In the data rows, the value 128 means zero.
Here are some numbered points:
array([ 88., 102., 150., 136.,  84., 106., 123., 212.,  54., 159., 109., 128., 140., 114., 195.,  99., 120., 156.,
       180., 116., 109.,  53., 115., 133.]) 0
array([107.,  75., 132., 139., 134., 162., 122., 114.,  92., 118., 188.,  87., 156., 136., 133., 161., 126., 143.,
        64., 144.,  88., 137., 142., 142.]) 1
array([100., 133., 132., 122., 108.,  83., 188., 102., 154., 123., 152., 172.,  97.,  98., 127., 163., 162., 118.,
        60., 106., 120.,  78.,  86., 177.]) 2
array([128., 104., 114., 130., 137., 164., 142., 131., 115.,  96., 155.,  84., 176., 146., 115., 180., 169.,  50.,
        99., 113., 110., 123., 111., 191.]) 3
array([106., 115., 153., 127.,  82., 107., 132.,  91., 153., 100., 125., 115., 137., 123., 128., 188., 163., 100.,
        81.,  93.,  85.,  72.,  99., 155.]) 4
array([142., 125., 113., 128., 150., 161., 143., 123., 179., 129., 134., 129., 112.,  85.,  93., 104., 113., 150.,
       132., 166., 151., 189., 185., 152.]) 5
array([174., 155., 118., 132., 144., 156.,  78., 132.,  74., 105., 117., 127., 150., 214., 126., 104., 101., 100.,
       216., 117., 133., 159., 108.,  54.]) 6
array([141., 138., 143., 152., 128., 141., 140., 111., 176., 159., 106., 132.,  96., 134., 103.,  59.,  97., 189.,
       155., 175., 166., 171., 160.,  82.]) 7
array([113., 107., 126., 132., 122., 183., 140., 110., 168., 148., 135.,  68., 145.,  94., 124., 129., 131., 146.,
        69., 158., 119., 143., 154., 177.]) 8
array([121., 157., 144., 164., 205., 112.,  52., 109.,  88., 171., 108., 149., 138., 146., 108., 169., 141.,  69.,
       105., 131., 118., 202., 149., 127.]) 9
array([158., 143., 118., 151., 130., 131., 121., 140., 176., 177.,  91., 164.,  92., 119., 111.,  53.,  85., 165.,
       169., 179., 178., 144., 149.,  62.]) 10
array([152., 148., 132., 126., 120., 134.,  78., 161.,  68., 130.,  73., 127., 149., 202., 143.,  81., 104., 111.,
       241., 126., 154., 119., 100.,  53.]) 11
array([108.,  84.,  88., 129., 183., 156., 152., 132., 146., 132., 202.,  86., 181., 122., 135., 157., 147., 101.,
        70., 142., 138., 129., 127., 192.]) 12
array([ 92.,  99., 117., 126., 124.,  82., 128., 159., 129., 146., 167., 134., 136., 119., 189., 160., 161., 107.,
        70., 112., 127.,  81., 118., 234.]) 13
array([145., 154., 129., 107., 119., 146.,  89., 151., 102., 133.,  66., 130., 129., 187., 116.,  71., 108., 120.,
       246., 127., 161., 133., 135.,  53.]) 14
array([ 79., 105., 126., 195.,  82., 111., 109.,  88., 143., 128., 148., 123., 134., 169., 102., 152., 110., 206.,
       102., 102., 118.,  89.,  97., 121.]) 15
array([ 99., 115., 116., 164., 107.,  64., 163., 122.,  69., 111., 157., 186., 109.,  88., 187., 141., 132., 101.,
       104., 111., 118., 111., 116., 157.]) 16
array([ 87., 129., 150., 104., 129., 106., 163., 169., 130., 148., 163., 116., 135.,  83., 190., 176., 167., 111.,
        55.,  99., 108.,  85.,  95., 205.]) 17
array([165., 131., 122., 109., 164., 142., 144., 102., 188., 116., 133., 154.,  94.,  89.,  88., 127., 111., 141.,
       124., 162., 155., 187., 173., 135.]) 18
array([ 97., 187., 104., 144., 101.,  42., 192., 140., 134., 147., 125., 197.,  84., 135., 147., 135., 161., 135.,
       114.,  71., 137.,  47.,  49., 126.]) 19
array([170., 190., 108., 120., 126., 168.,  94., 101., 135., 123., 107., 118., 151., 230., 119., 105., 123.,  70.,
       194.,  99., 157., 160.,  87.,  83.]) 20
array([148., 183., 127.,  92., 109., 110.,  96., 132.,  57., 127., 100., 132., 168., 205., 172., 107., 147.,  84.,
       199.,  64., 115.,  92.,  81.,  71.]) 21
array([115.,  86., 135., 128., 148., 163., 125., 124., 102., 107., 187.,  82., 155., 121., 140., 144., 121., 156.,
        67., 140.,  95., 158., 159., 154.]) 22
array([168., 135., 119., 116., 166., 146., 134., 110., 207., 119., 117., 137.,  88.,  89.,  85., 123., 116., 141.,
       129., 162., 160., 186., 172., 132.]) 23
array([137., 158., 125., 130., 164., 165., 147.,  76., 176., 119., 103., 101., 160., 139.,  91., 188., 125.,  79.,
        61., 133., 167., 174., 146., 135.]) 24
array([112., 118., 122., 136., 117., 177., 139., 110., 175., 134., 141.,  66., 149.,  99., 115., 142., 130., 129.,
        83., 154., 115., 155., 156., 173.]) 25
array([ 85., 149., 113., 120., 126., 131., 160., 152., 143., 143., 140.,  74., 152., 132., 157., 183., 189.,  67.,
        53.,  75., 126.,  81.,  64., 202.]) 26
Which two points above are nearest to each new point? Their numbers follow each, nearest first.
array([126., 155., 134., 113., 132.,  40., 189., 157.,  98., 161., 125., 206.,  89., 105., 142., 142., 146., 153.,
       120.,  59., 120.,  50.,  77., 164.]) 19 2
array([100., 114., 139., 121., 105.,  75., 183., 138., 135., 136., 138., 187.,  99.,  62., 144., 150., 142., 131.,
        82., 130., 120.,  71., 111., 176.]) 2 16
array([178., 153., 103., 122., 126., 149.,  88., 151.,  75., 123., 148., 167., 138., 214., 143., 107., 102., 123.,
       214.,  96., 116., 143., 122.,  68.]) 6 11
array([105., 113., 131., 106.,  95.,  65., 168., 128., 139., 105., 122., 180.,  86.,  70., 122., 151., 164., 148.,
        68., 112., 129.,  91., 121., 168.]) 2 16
array([ 93., 104., 136., 133.,  73., 119., 138., 100., 127., 150., 122., 112., 129., 152., 121., 200., 176.,  92.,
        88., 100.,  77.,  65.,  82., 130.]) 4 2
array([ 97., 101., 160., 105., 120., 118., 149., 181.,  69., 155., 133., 149., 133.,  73., 192., 142., 162., 128.,
        62.,  82., 106.,  71., 118., 181.]) 17 13
array([ 88., 107., 142., 125.,  84., 109., 123., 213.,  50., 161., 108., 130., 143., 115., 202., 101., 121., 163.,
       178., 117., 108.,  60., 117., 133.]) 0 16
array([100., 122., 144., 114., 107.,  69., 181., 135., 137., 134., 137., 185.,  99.,  69., 143., 141., 155., 134.,
        80., 122., 116.,  71., 104., 183.]) 2 16
array([107., 110., 124., 137.,  65., 101., 120., 125., 111.,  79., 117., 110., 146., 147., 103., 172., 179.,  92.,
       131.,  82.,  83.,  66., 102., 134.]) 4 3
array([ 94., 105., 146., 100., 122.,  96., 138., 144.,  98., 124., 167., 130., 136.,  80., 176., 171., 151., 151.,
        56.,  93.,  81.,  76., 126., 169.]) 17 13
array([171., 144., 107., 109., 161., 142., 113.,  76., 165.,  71., 105., 108., 129., 155.,  93., 163., 136.,  51.,
       112., 144., 155., 190., 115., 135.]) 24 18
array([139., 226., 198.,  78., 155., 132., 125., 187.,  98., 169., 104.,  78., 102., 159., 133., 116., 197., 150.,
       143.,  81.,  94., 176., 107., 154.]) 21 9
array([181., 166., 121., 106., 150., 133.,  94., 104., 104., 106., 137., 187., 108., 210., 129., 104.,  86., 140.,
       185., 107., 140., 161., 127.,  48.]) 6 20
